Some points, each followed by its number:
np.array([-11, 1, 5, -10, 10, -14, 56, 16, 18, -22, 17, 8, -1, -30, 12, 25, 7, -4, 11, 19, 18, -4, -33, -2, 34, -12, 2, -47, 19, 26, -11, -20, 8, 23, -19, -15, -20, 45, 14, 19, -33, -38, 24, -30, 3, 41, -13, 38, -34, 16, -2, 1, 5, 16, 22, 38, 68, 33, -29, 12, -39, -20, -13, 18]) 0
np.array([-16, 16, 5, 9, -30, -3, 17, 11, 20, 4, 12, 29, 31, -3, -2, 1, 2, 11, -15, -21, 7, 16, 2, -22, -5, -2, -7, 20, 7, -1, -26, -18, 11, -21, 14, -17, -17, 14, -8, 4, 18, 11, -19, 13, -18, 22, -15, -18, -7, 36, -5, -9, 8, -27, -28, -4, -10, 47, -11, -7, -6, -10, -7, 15]) 1
np.array([-11, -24, -11, 34, 1, -6, -12, -12, 58, -32, -7, 10, -8, 28, -8, 9, 33, -11, 20, 17, -15, -20, 45, -39, -45, 12, 16, 5, -13, -6, 4, 12, 0, -5, -3, -20, -19, -28, 23, -26, 19, 6, -8, -7, 25, -15, 6, 23, -7, -14, -3, -15, -48, 51, -47, -16, -24, -41, 0, -1, 20, -11, 52, 30]) 2
np.array([22, -1, -32, 33, -19, -4, -9, -3, -22, 20, -4, -28, -5, -33, 28, 6, -22, -28, -1, 42, 16, 13, -23, -7, 29, -47, 19, -66, 42, -24, 35, -2, -4, 43, -45, 16, 23, 57, 7, 20, -48, -16, 73, -2, 11, 13, 7, 26, 11, -4, -16, 36, 7, -5, 17, -24, 58, -23, 4, 47, -25, -2, -26, -5]) 3
np.array([-25, 6, 33, 14, 22, -19, 17, 2, 26, -10, 8, 4, 17, 20, 5, 5, 16, 31, -33, -24, -17, 18, 10, 13, -4, 15, 0, 16, -3, 13, -10, -2, 5, -3, 7, 1, 9, -28, -4, -21, 13, -2, -16, 3, 6, 4, 1, -32, 1, -13, -19, 9, 3, 6, -11, 36, -2, 1, 17, -6, 13, -8, -19, -21]) 4
np.array([8, 10, -6, -8, 4, 13, -25, 18, -16, 7, -6, -42, -7, -15, 14, -1, -7, -18, 0, 30, 0, 0, -1, 6, 0, -1, -2, -4, -13, -22, 5, -1, -8, -24, -16, 11, -5, -44, 20, 27, 0, 5, -17, 18, -3, -18, 15, -13, 2, -18, 0, 0, 5, -13, -5, -25, -16, -4, -2, -36, -1, 1, 35, -8]) 5
np.array([26, -33, 5, -9, -5, 2, -61, -11, -2, 4, -32, -32, 7, 17, 7, -12, -37, -15, -36, 3, -3, -22, 27, 9, 3, -32, 16, -24, 7, -17, 22, -25, -15, 12, -5, -2, -21, 19, 19, 2, -2, 13, -13, 5, -6, -2, 31, 1, 41, 13, 31, 28, -17, -6, -9, -30, -39, -36, -1, 12, 5, -12, 1, -1]) 6
np.array([-6, 6, 16, -9, 12, -16, 4, -3, -9, -10, -7, 14, 21, 30, -21, 6, 2, 9, -4, -28, -20, -8, 35, -3, -8, 8, -14, 22, -43, 7, -33, -16, -16, -49, 35, -19, -36, -20, -2, -4, 25, 4, -32, -3, 8, -5, -2, -8, -31, 17, 6, -26, -42, 19, -17, 19, -51, 9, 20, -11, 17, 33, 25, 16]) 7
np.array([-1, -18, 3, 27, 14, -3, 28, 18, -8, -3, -10, -22, -22, -57, -20, 10, 6, -16, 4, 29, 4, -13, -40, 12, 14, -27, 20, -6, -12, -20, 25, 17, -26, 31, 3, 20, 9, 22, 10, 11, -24, 11, 15, -39, -34, 7, -17, 19, 0, 1, 9, 5, 9, 14, 3, -4, 33, -7, 16, 10, 8, -2, 2, -5]) 8
np.array([12, -19, 26, -3, -11, 7, -13, -21, -17, -9, -21, 0, 5, 47, -39, -15, -18, 12, 11, -22, 18, -8, 64, 2, -6, -5, -10, 16, -25, 7, 2, -21, 2, -48, 2, 12, -38, -19, 1, 2, 40, 31, -49, 7, 20, -10, 28, 15, 4, -6, 28, -37, -49, -1, -51, -38, -43, 23, -15, -2, 23, 20, 5, 37]) 9
np.array([35, -22, -27, -11, -9, 17, -94, -10, 19, -4, -30, -58, -7, 2, 9, -25, -23, -13, -3, 67, -16, 28, 32, 25, -31, -5, 0, -8, 14, -27, 26, 4, -2, -15, -34, 22, 11, -23, -7, 28, -17, 10, 21, 15, 4, -9, 18, 14, 20, 1, 6, 15, -16, 14, -15, -25, 4, -60, -38, 1, -6, -10, -12, 16]) 10
np.array([-12, 13, 14, -4, -6, 3, 93, 37, 25, -38, 24, 9, -16, -71, 58, 24, 21, 33, -8, -3, 11, 42, -82, -28, 25, -30, 23, -41, 21, -24, -2, 5, -12, 61, 3, -36, 50, 63, 0, 5, -38, -38, 38, -45, -18, 23, -59, -26, -20, 28, -20, 26, 44, 7, 47, 32, 35, 29, -24, 20, -30, -71, -33, -36]) 11
np.array([-3, -14, 9, 19, -5, 10, -8, -18, -4, 4, 1, -32, -1, -17, 1, -17, -28, -14, -15, 9, 4, 0, -17, 16, -7, 4, 2, -9, 6, -6, 43, 20, 6, 19, -15, 9, 5, 16, -10, 8, -18, 16, 5, -11, 5, 30, -3, 16, 6, -20, 12, 18, -11, -1, -6, -16, 18, -24, -7, -2, -20, 12, 11, 18]) 12
np.array([4, 18, 25, -10, -31, -35, -35, 22, -14, -13, 15, -28, 43, 49, -36, -1, 41, 29, -10, -31, -16, -19, 18, -9, -82, 22, -44, 59, -34, 16, -10, -27, 4, -80, 14, -20, -5, -37, 12, -16, 54, 28, -44, 4, 13, 3, 38, 15, 34, -29, 10, -29, -16, -15, -36, -13, -43, -1, 20, -6, -2, 22, 40, 40]) 13
np.array([9, -18, -27, 1, 5, -2, -6, -1, 21, 2, 7, -15, 1, -3, -4, -2, -12, -1, -19, 34, 18, -12, -3, 3, -18, -6, 16, -3, 2, -24, 2, 0, 8, -11, 11, -22, 9, 43, -10, 44, -33, -5, 20, -5, -10, 21, 26, -16, 1, 4, 0, 3, 38, 18, 18, -18, 19, -22, 14, -1, -29, -4, -5, -6]) 14
np.array([-15, 2, 20, -8, 2, 12, -1, -6, -1, -2, -8, 11, 17, 16, 4, 8, -6, -6, 34, -22, 28, -34, -15, 5, -12, 1, 4, -15, -1, -21, -14, -4, -14, -8, -3, 28, -32, 9, 3, 5, -6, -13, -6, 31, 4, 3, 10, 25, 0, 7, 21, 1, 17, -1, 16, 17, 15, 4, -13, -2, -23, 3, 1, -4]) 15
np.array([17, 4, 26, -19, 25, 21, 8, 1, -22, -6, 10, 5, -14, -5, 15, -9, -13, -19, -17, -8, -4, 0, -12, 12, 35, 2, -6, -13, -10, 10, 21, -41, -14, 7, -6, -4, 10, -2, -6, 6, -14, -18, 6, 8, -11, 5, 16, -7, 21, -10, 6, -8, 3, 12, 25, 39, 0, 24, 18, -1, 0, -16, 3, 1]) 16
np.array([10, -6, -6, -28, -3, 2, -29, -3, -1, 33, -4, 7, 42, 7, -31, -4, 4, -21, -10, 8, -12, -7, 32, -4, 6, 11, -36, 22, -14, 14, -20, -4, -2, -16, 23, 10, -11, -18, 10, -16, 26, 2, -5, 30, -19, -41, 23, 7, -32, -15, -1, -18, 6, 4, -28, -11, -10, 3, -1, -31, 28, 22, 14, 17]) 17
np.array([-5, -21, 31, 17, -45, 14, -46, -19, 39, 36, -19, -44, 40, 37, -26, 24, 7, 21, 16, 14, -18, 16, 49, -21, -43, 11, 27, 24, -18, 15, -26, 15, -24, -14, 5, 32, -9, -67, 11, -30, 28, 21, -40, -14, 18, -35, 33, 12, 40, -45, -1, -32, -50, 13, -48, 0, -32, -60, -2, 28, 22, -23, 30, -5]) 18
np.array([8, -29, -33, 0, -10, -5, 37, -12, 20, -12, 5, 0, 5, -2, 14, 13, 7, -38, 26, -6, 16, 41, -42, -20, 32, -37, 33, -48, 11, -6, 13, -5, 6, 80, 3, -1, 2, 88, 2, 2, -12, 14, 25, -20, -6, 44, -5, -23, -2, 0, -5, 6, 12, -10, 36, 14, 27, -9, -36, 41, -19, -32, -43, -15]) 19
np.array([-10, 13, -15, 2, 16, 5, 34, 11, 28, -20, 5, 16, -21, -36, 15, -25, -13, -16, -9, 28, 22, -5, -50, -21, 26, -8, 6, -18, 21, -14, 28, -10, -7, 15, -33, -4, 16, 45, 6, 9, -2, -8, 15, -9, 7, 23, -31, 15, 19, 8, 6, -10, 7, -13, 2, 24, 16, 8, -16, 29, -29, -19, 4, 16]) 20
np.array([-40, 42, 34, -18, 5, -8, 39, 22, -19, -33, 6, 21, -8, 11, -16, -18, 18, -3, 13, -35, -8, 9, -15, 10, 21, 32, -27, 46, -26, -16, 13, -30, 8, -6, 16, 8, 14, -2, 2, -24, 11, 8, -13, -24, -4, -12, 12, -7, -18, 7, 2, 2, -4, 14, 7, 45, -19, 54, 4, -44, 30, 16, 10, -2]) 21
np.array([-5, 53, 3, 28, 20, -5, 85, 0, -27, -34, 25, 19, 35, 2, 39, 6, 4, 12, 2, 11, -5, 28, -24, -8, 2, 1, -15, -10, 2, 1, -8, 34, 9, 18, -34, 1, 23, 32, 32, -17, 23, -21, 24, -10, 7, 16, 4, -10, 3, 38, 15, 35, 18, 9, -2, 23, 52, 11, 15, 0, -11, 7, -12, -15]) 22
np.array([19, 20, 19, -22, 6, 14, 10, -17, -24, 10, -13, 15, -2, 32, -29, -17, -7, 2, -14, -20, -20, -21, 27, 12, -19, -4, -7, 42, -29, -7, 4, -15, -18, -42, 12, -8, -19, -27, -8, -38, 26, 24, -28, -12, -7, -3, 20, 6, 11, 1, 8, 8, -29, -4, -27, 7, -31, -11, 10, -6, 29, 0, 18, 12]) 23
np.array([-17, 4, 1, 18, -22, -11, 61, 14, 11, -14, 17, 52, 0, -13, 2, 13, -16, 19, 8, -35, -17, 27, -24, -37, 8, -24, -3, 22, -19, 36, 22, -8, 2, -2, 25, -17, 14, 2, -6, -8, 12, -18, 8, -12, 12, 21, 10, 14, 0, -8, 23, -15, -17, 3, -1, 50, -22, 49, 5, 13, -13, -22, 15, -31]) 24
Which three points above are nearest to each new point, looking only along the 2 directions in which the numbered points spread most? Their numbers follow each, nearest first.
np.array([-22, 37, -4, -15, 6, 16, -36, -7, -19, -27, -6, -5, -8, 5, -30, -10, 2, 8, -10, -6, 4, -31, 12, -4, 1, 23, 1, 21, -31, 13, -10, -6, 1, -25, -8, 0, -10, -36, -2, -2, -21, 0, -5, -7, -11, -26, 14, -15, 1, -5, -19, 6, -15, 0, 1, 22, -4, 16, 19, -9, 13, 4, 13, 16]) 17 4 23
np.array([-16, 29, 22, 18, -27, 24, 40, -36, 0, -1, -8, 37, -20, 11, 29, -31, -33, 15, 12, 3, -12, 13, 13, 12, 6, 0, 9, 50, -28, 15, -21, -4, -4, -9, 13, -9, -46, -21, -39, -18, 20, 35, -14, 10, -2, -1, -3, -42, 22, 8, -8, 17, 7, -14, 5, 29, -31, 26, 11, 4, 16, 4, 13, 11]) 4 1 21
np.array([17, 8, 21, -29, 17, -1, -22, 12, -2, 10, -26, 16, 39, 56, -39, -8, 17, 9, 13, -46, -27, -45, 76, 14, -13, 22, -29, 75, -35, 4, -2, 8, -7, -81, 30, -14, -19, -82, -2, -44, 16, 15, -52, 36, -6, -13, 24, -13, 15, -11, 13, -19, -2, 12, -55, 18, -72, -1, 31, -30, 25, 7, 33, 11]) 13 9 7
np.array([12, -34, -30, 42, -1, -26, 18, -32, 1, -12, 19, -4, -32, -13, 48, 10, 10, -3, 36, 1, 12, 24, -58, -4, 31, -38, 36, -61, 12, -36, 24, 18, 19, 43, -13, -7, 16, 58, 5, 38, -45, -26, 24, 6, -17, 19, -30, 14, 16, -3, -19, 22, 20, -16, 40, 5, 96, 5, -5, 10, -33, 1, -51, -11]) 19 3 20
np.array([14, 7, -3, -27, 17, 2, 6, 3, -42, -8, 12, 19, -27, 14, 39, 1, -19, 23, -24, -14, -5, -21, -3, -2, -27, -7, 14, 17, -25, 17, -9, 22, 28, -15, 4, 13, 20, -19, 0, -1, 7, -18, -14, 11, -17, -2, -6, 13, 4, 16, 34, -1, 3, 16, 15, 10, -27, 19, -6, -17, -16, 8, 49, 4]) 4 1 15
np.array([25, -15, -22, -10, -1, 10, -96, -16, -21, -9, -10, -38, -3, 10, -47, -47, -21, -7, -10, -10, -24, -21, 86, -1, -32, 19, -26, 50, -12, -5, 36, -2, -22, -42, 2, 10, -71, -85, 3, -5, 22, 43, -57, 42, 18, -26, 66, 45, 31, -5, 42, -1, -37, 0, -47, -40, -60, -60, 30, -24, 49, 46, 62, 41]) 18 9 13
np.array([6, -5, 9, 5, 2, -16, 40, 21, -14, 21, 14, 29, 33, 35, 45, 8, -30, -19, 21, -35, -30, 4, -7, -4, -18, 29, -35, 37, 28, 12, -15, 12, -3, 15, 26, -20, -1, 25, 14, -13, 43, 20, -3, -9, -7, -13, 29, 17, -19, 6, -3, 24, 20, -18, 29, -2, 1, 22, 10, -26, 22, 1, -19, -36]) 1 4 24
np.array([-3, 0, 5, -11, -17, 15, -16, -4, -4, 23, -20, 10, 26, 6, -46, -6, -12, -15, 34, -2, 7, -25, -9, 32, 5, 6, 5, -1, 10, -30, -18, 10, -5, -28, 16, 16, -9, 5, 27, -27, -2, 7, 13, 25, -1, -27, 12, 28, 8, -9, 16, 15, -22, -7, -7, -49, -34, -20, -14, -13, 24, -11, 16, 6]) 5 2 17
np.array([23, -8, -15, -30, -3, 10, -85, 3, -4, -21, -12, -8, -18, -19, 0, 19, -6, -4, -5, 21, -6, 2, 15, 39, -37, 24, -10, -10, 33, -12, -5, -14, -9, 5, -4, 14, -23, -18, 35, 15, -21, 4, 2, 26, -9, -22, 32, 13, 4, 1, -5, -8, -2, 5, 7, -12, 2, -36, -29, 34, 3, 11, -4, 1]) 6 5 12
np.array([24, -7, -11, -22, -1, -10, -85, -23, -3, 30, -27, -8, 19, 37, -39, -4, -29, -14, -29, 0, -10, -26, 48, 40, -48, 11, -15, 65, -2, -13, -22, 7, -7, -57, 5, 31, -40, -73, 21, -24, 15, 24, -47, 56, 13, -14, 46, -5, 11, -12, -17, 4, -30, -11, -23, -25, -54, -36, 26, -2, 63, 36, 11, -3]) 18 9 13
np.array([30, -15, -12, 23, -8, 21, -108, -52, -14, 45, -43, -50, 14, 19, 2, -7, -13, 4, 5, 33, -5, -33, 90, 8, -29, -12, 3, 29, 18, -16, -13, 13, -8, -50, -12, -12, -46, -68, 25, -18, 5, -4, -19, 0, 7, -27, 15, -12, -29, -30, 30, 13, -44, 7, -8, -56, -43, -27, 22, -15, 21, 26, 21, -4]) 18 2 9
np.array([-10, -25, 33, -2, -6, 17, -33, 10, 3, 5, 38, -21, -9, 22, 20, -1, -12, 4, -4, 25, 2, -21, 36, 9, -33, -20, 24, 17, 12, -12, 10, -21, 13, -11, -14, 3, -47, -40, 36, -39, 23, 11, -25, -6, 20, 6, 19, 26, -11, -12, 13, 41, -28, -23, -33, -31, -11, 0, -31, -21, -22, 9, 34, -4]) 2 5 17
np.array([-42, -6, -8, 0, -15, 12, -42, 2, -5, 14, 13, -8, -12, 6, -19, -2, 16, -7, -24, -33, -30, 1, 22, -1, -6, 25, 8, 34, -20, 13, -34, -24, -2, -30, 9, -24, -33, -37, -9, -8, 40, 10, -12, -14, 18, 17, 20, -32, 0, -17, 10, -18, -9, -4, -12, -12, -42, -13, 20, -13, 38, 20, -1, 18]) 23 17 2
np.array([17, -1, 11, -9, -14, -1, -23, -17, -24, 8, -4, -5, 15, 17, 7, -18, -38, 9, 2, -19, -14, 6, 23, -6, -27, 20, 2, 21, 8, 19, 16, -22, -1, -11, 22, -5, -23, -72, -7, -21, -1, 35, -44, 57, 21, -13, 2, -7, 37, 32, 6, -11, -44, -14, -22, -2, -19, 5, 37, -4, -1, 54, 2, 19]) 17 2 23
np.array([22, 8, 9, -8, 1, -8, -66, 8, -4, 16, -23, -10, 6, 41, -20, 2, -26, 5, -1, 1, -24, -30, 70, 8, -38, 21, -27, 23, -31, 14, -10, 5, -10, -38, -11, -13, -5, -80, 0, -11, 21, 21, -38, 28, 11, -31, 28, 4, 11, -3, 12, 12, -23, 17, -25, -23, -55, -35, 34, -21, 24, 13, 22, -3]) 18 9 2
np.array([28, -10, -17, -5, -13, -7, -45, 25, -13, -6, -35, -21, 18, 12, -29, -3, -17, -14, -3, 18, -10, -37, 86, 32, -32, -8, -7, 56, 8, -44, 0, 20, -2, -34, 8, 4, -21, -47, -16, 10, 7, 1, -9, 19, -3, -4, 63, 7, -6, 24, 5, 18, -43, -2, -18, -27, -33, -39, 7, -10, 56, 5, 20, 6]) 18 2 9
np.array([-23, 19, -2, 7, -6, -17, 66, 14, 1, -36, 49, 44, -8, -13, 30, 16, 38, 4, 7, -19, 12, 18, -49, -20, 12, -25, 6, 1, -9, 39, -15, 0, 21, 29, 8, -12, -6, 33, -13, 11, -23, -9, 9, -6, 3, 40, -29, -30, -13, 6, -26, -11, 57, -5, 1, 69, 37, 54, -19, -28, -13, 0, -37, -24]) 22 0 24
np.array([17, -14, 40, -13, -6, 10, -41, -5, -3, 60, -12, -25, 2, 23, -31, -8, -7, -10, -4, 34, -21, -62, 75, 9, -36, 38, 11, 60, -20, -25, 1, 11, 16, -50, -7, -4, 6, -70, -3, -2, 22, 35, -19, -7, -2, -28, 39, 10, 26, -32, 43, -16, -35, 0, -46, -36, -64, -28, 31, -8, 30, -5, 55, 40]) 18 9 2
np.array([18, 7, 18, 2, -29, -16, -55, -22, -2, 37, -16, -6, 27, 35, -36, -26, 13, 24, -5, -54, -30, 6, 50, 20, -12, 34, -38, 77, -52, 3, -24, -41, -3, -51, 39, 30, -21, -85, -29, -17, 30, 54, -56, 28, 28, -38, 45, -5, 26, -15, 6, -32, -18, -25, -31, 30, -52, -30, 55, -32, 41, 1, 15, 12]) 13 9 18
np.array([-18, 27, -4, 21, 18, -32, 33, 30, 12, -50, 8, 24, -29, -10, 19, 17, 26, 14, 3, -14, 2, 0, -40, -5, 6, -6, -5, -33, -23, 20, 20, 4, 19, 16, 0, -17, 26, 38, -26, 24, -18, -8, 44, -2, 9, -2, -44, 12, -8, 26, 7, -24, 20, -2, 18, 53, 60, 25, 20, 36, -23, 8, -15, -3]) 22 0 20
np.array([-17, 23, 18, -4, -22, 13, -15, 12, 21, 24, -33, 12, 28, 58, -47, 15, -10, 39, -14, -28, -29, -5, 67, 8, -37, 28, -14, 69, -32, 11, -27, -7, -31, -41, 27, -17, -33, -65, 4, -10, 45, 45, -31, 0, 22, -42, 35, -19, 6, -12, 18, -27, -17, 18, -25, -14, -56, -2, 36, -4, 42, 13, 32, -27]) 13 9 7
np.array([-4, 37, 54, -35, 13, 24, -1, 0, -2, 45, -1, 6, -3, 22, -28, 23, -22, 20, 19, -31, -39, -19, 44, -12, -66, 14, -46, 85, -22, 33, -47, -30, 35, -61, 34, -23, -41, -73, 22, -53, 26, -6, -34, 13, -15, -43, 6, -20, -6, 39, -32, -7, -41, 0, -42, 55, -72, 19, 50, -40, 31, 12, 50, 14]) 13 7 23
np.array([29, 9, -10, 58, -9, -19, -12, 4, 9, 18, -13, 0, -19, -14, -19, -18, -39, 4, 18, 28, 1, -44, -2, 7, -36, -3, -5, 12, -2, -7, 1, 36, 1, -26, 18, 3, -55, -29, 4, -10, 5, 9, -38, -5, 26, -18, -9, 7, 10, -37, 13, -14, 9, -18, -10, -25, -46, -21, 8, -12, 21, 6, 30, 1]) 2 5 17
np.array([5, 37, 17, -33, -1, 12, 45, 29, -3, -2, 27, 52, -7, -17, 0, 12, 14, 17, -16, -38, 4, 40, -30, -18, 37, -6, -21, 13, -41, 31, -11, 12, -2, -17, 29, -11, 20, -1, -21, -18, 7, -1, 16, -5, 2, 43, -13, -12, -33, 16, -21, -12, -3, -14, 0, 38, -14, 45, 3, -2, -13, -10, -30, -18]) 24 21 22
np.array([22, 27, 4, -4, -10, 8, -20, 1, -7, 15, -1, 0, 15, 26, -30, 6, 1, 28, -15, -33, 1, -36, 20, 19, -32, 17, -1, 39, 2, 14, -23, 9, -30, -25, 0, -25, -5, -81, -5, -21, 26, 42, -32, 1, 20, -22, 32, 3, 19, -22, 31, -20, -5, -14, -21, 15, -57, -28, -3, -28, 29, 12, 4, 23]) 9 23 17
np.array([24, -44, -53, 19, 6, 20, 9, -56, 3, -3, -35, -21, -1, -65, 32, -15, -11, -45, -4, 81, 40, 11, -45, 3, 32, -10, 64, -117, 83, -47, 52, 40, 4, 83, -69, 12, 42, 96, 23, 67, -38, -42, 55, -39, 1, 29, -28, 54, 6, 5, 51, 61, 23, 9, 64, -74, 99, -39, -45, 64, -48, -31, -17, 6]) 3 19 8
np.array([24, -5, 8, 52, -9, -33, -17, -16, 3, -1, 15, 9, 33, -6, -2, 1, 14, 3, 27, 3, -3, 11, -22, 13, 40, 9, 20, -46, 24, 0, 6, 18, -7, 12, -6, -1, 0, 36, -26, 30, -19, -15, 20, -5, 19, 24, -14, -5, 8, -22, 30, 25, 27, 4, 27, -38, 52, -4, -38, 6, -39, 17, -37, -26]) 8 14 20
np.array([33, -6, 1, -3, -1, 18, -67, -27, -15, 30, -77, -19, 6, 39, -34, -8, -22, 1, -9, 29, 10, -40, 71, 19, -51, 33, -15, 33, -6, 16, 5, 12, -34, -32, -11, 8, -34, -67, 14, -3, 36, 25, -35, 18, 16, -27, 43, -8, 5, -16, -1, -6, -36, -35, -16, -43, -70, -93, 18, -2, 28, 21, 43, 21]) 18 9 2
np.array([48, 2, 27, -16, -7, 2, -40, -9, -9, 17, -5, 5, 20, 29, -45, 27, -10, -9, -10, 18, -12, -43, 50, 3, -41, 36, -14, 46, -16, 8, -8, -5, -10, -27, 26, 8, -29, -49, 18, -45, 26, 17, -23, 10, 5, -32, 27, 4, 3, -10, 24, -9, -17, 3, -28, -33, -48, -2, 18, -37, 42, 33, 11, -6]) 9 18 13
np.array([-14, 24, 29, -38, -19, 37, 28, -2, -6, 17, 48, 59, 2, 0, 8, 24, -10, 0, 9, -24, -16, 10, -48, -2, 3, 10, -18, 15, -30, 12, 0, -4, 8, -11, 17, -32, 10, 18, -16, -17, 27, -12, 11, -19, 10, -9, -30, -1, -21, 15, -14, 3, 3, 16, -15, 23, -2, 40, 14, -5, -9, 12, 19, 6]) 24 1 21
np.array([-5, 26, 13, -8, 19, -22, 17, 19, 12, 9, 18, 22, 20, 11, 7, 28, -1, 24, 20, 18, -24, -25, 23, -19, -19, -11, 12, 63, -16, 16, 28, -7, 18, -40, 24, -23, -21, -3, -18, -11, 14, -20, -10, -26, -12, -11, -12, -24, 23, -10, 9, 4, 11, -4, -14, -7, -35, 21, 23, -6, 6, -3, 6, 18]) 4 1 23
np.array([-10, -10, 6, -11, 0, -24, 7, -19, -3, -5, 23, -15, -7, -14, 17, 1, 8, -1, 0, 12, 17, 18, 2, -21, 19, 4, -8, -37, 4, 11, -1, 15, -9, 47, -14, 9, 20, 10, 11, 28, -16, -10, -3, 1, -14, -20, -11, 23, 16, 6, 5, 20, 7, -31, 22, -14, 29, -46, -2, 26, -10, -5, 10, 8]) 14 8 12
np.array([2, -3, 6, -17, -2, 14, -59, -16, 6, 22, -27, -36, 13, 0, -7, -3, -12, -29, -14, 42, -5, -20, 30, 12, -7, 21, -1, -2, 28, -34, 2, 14, -26, -10, -17, 35, 7, -30, -6, 7, 17, 7, 10, 3, 0, -18, 39, 20, 13, -9, -19, 5, -13, 11, -14, -50, 4, -40, -20, -17, 13, -20, -1, 20]) 6 10 5
np.array([-9, 9, -3, -5, 3, -40, 32, -1, -7, 9, -27, -5, -13, 42, 33, 50, -8, 17, 12, -42, -7, -22, -4, -22, 5, -36, 25, -12, 18, 16, 0, 1, -20, -1, 30, -25, -22, 37, -24, 16, -4, -22, 20, -29, -33, -12, -9, 5, -4, 16, 27, -11, 34, 3, 4, -1, -16, 11, 0, -26, -20, -48, -19, 6]) 16 15 1
np.array([18, -21, 15, -19, -4, -8, -70, -1, 9, 18, -47, -38, 7, 6, -23, -7, -47, -15, 19, 42, -8, -31, 54, 9, -38, 50, -4, 5, 33, -38, -2, 23, -42, -2, -40, 8, -2, -53, -26, 15, 51, 24, -41, 14, -23, -17, 28, 34, 54, -33, 4, -5, -8, 1, 2, -52, -52, -79, -1, 0, 17, -21, 52, 47]) 18 6 10
np.array([15, -19, -12, 6, -5, 8, -63, 20, -27, 5, -10, -44, 11, -7, -28, -9, 0, -4, -20, 17, -25, -6, 62, 6, -35, 5, -9, 39, -41, -12, 17, -6, 6, -49, 11, 6, -19, -61, 4, 31, 0, 34, -38, 9, 16, -4, 39, -19, -1, -17, 6, 15, -38, 5, -6, -11, -46, -45, 12, -24, 19, -5, 27, 15]) 18 2 9
np.array([-28, -1, 0, -11, 20, -25, 35, 28, -25, -24, 25, 37, 14, -27, 1, 22, -5, -13, 18, -5, 6, 25, -62, -27, 41, -2, -19, 12, -29, 28, -20, -23, 23, 15, 23, -11, -6, 24, -2, 10, -10, 15, 19, 17, -29, 22, -20, -40, -57, 8, -47, -8, 44, 3, -18, 43, 10, 26, 15, -8, 17, 13, -38, -60]) 22 24 0
np.array([-9, 9, 17, -34, -27, 16, -54, -31, -16, 6, -3, -8, -22, 25, -31, -13, -11, -22, 1, 5, 3, -3, 48, 2, 1, -9, 0, 7, -13, 5, 15, -10, 3, -9, -32, 4, -30, 1, 1, -14, 9, 29, -24, 9, 32, -18, 30, 9, 5, -4, 0, -28, -41, -3, -31, -12, -16, 7, 23, -24, 14, 11, -14, 32]) 2 17 5
np.array([3, -2, -42, 31, 21, -24, 40, 33, 27, -31, 15, -16, -35, -57, 36, 3, 5, -7, 3, 31, 34, 17, -64, 23, 41, -11, 31, -81, 50, -35, 38, 22, 6, 68, -26, 12, 30, 56, 14, 29, -6, -47, 41, -29, -13, 38, -58, 16, -36, 28, -11, 7, 63, -18, 23, 1, 85, -8, -21, 33, -19, -11, -41, 9]) 19 3 11
np.array([-7, -5, -22, -6, 12, 1, 54, 8, 18, -23, 12, 15, -29, -40, 0, -11, 6, 3, 14, -13, -9, 13, -44, -11, 28, -2, 4, -38, 11, -1, -15, 7, 28, 39, 0, 0, 36, 12, -5, -1, -27, -26, 17, -42, -28, 18, -43, -3, -18, 9, -16, 4, 16, -2, -6, 12, 36, 29, -9, 22, -35, -5, -18, -23]) 0 22 20
np.array([-28, -4, 33, -1, -5, -22, 69, 4, -8, -18, -8, 7, -7, 2, -15, 7, -3, 43, 24, -17, -33, 63, -4, -15, 34, 18, -14, 2, 13, 25, -2, -22, -13, 34, 0, -9, 32, 43, 6, 29, 10, -4, -6, -30, 6, -2, -38, -29, 2, -7, -16, 0, -7, 6, 37, 53, 8, 7, -15, 7, -3, -23, -26, -2]) 22 24 16
np.array([-5, 36, 5, 15, 41, 38, 80, 1, -48, 5, 27, 34, -3, 11, -9, -3, 39, 33, -11, -46, -44, 3, -11, -23, 3, 16, -44, 20, -54, 58, 1, 3, -11, -10, 31, -42, -15, 10, 39, 34, 23, 50, 7, -10, 0, -33, -13, -37, -4, 22, -13, -34, -4, 2, -54, 2, -53, 29, 27, 13, 3, 3, 6, 29]) 21 1 4
np.array([38, -1, -12, 4, -16, 29, -70, 7, -12, 27, -64, -52, 0, 5, -19, -6, -18, 0, -26, 9, 0, -11, 73, 23, -46, 12, -19, 45, 5, -35, 15, 7, -15, -43, -21, 29, -11, -51, -17, -16, -12, 21, -45, 40, 34, -4, 32, 19, 2, -24, -19, -20, -29, 18, -23, -49, -50, -44, 28, -30, 39, 34, 42, 29]) 18 9 2
np.array([22, 8, 28, -9, 8, 4, -58, 13, -8, 19, -22, 28, 32, 28, -50, 3, -18, 2, -10, -18, -20, -32, 60, 18, -80, 12, -30, 69, -17, 32, -1, -1, 5, -68, 40, -30, -57, -60, 12, 12, 41, 49, -57, 18, 13, 19, 23, -83, -23, -1, 30, -12, -39, 39, -46, -5, -95, -24, 44, -12, 49, 0, 28, 22]) 13 9 18
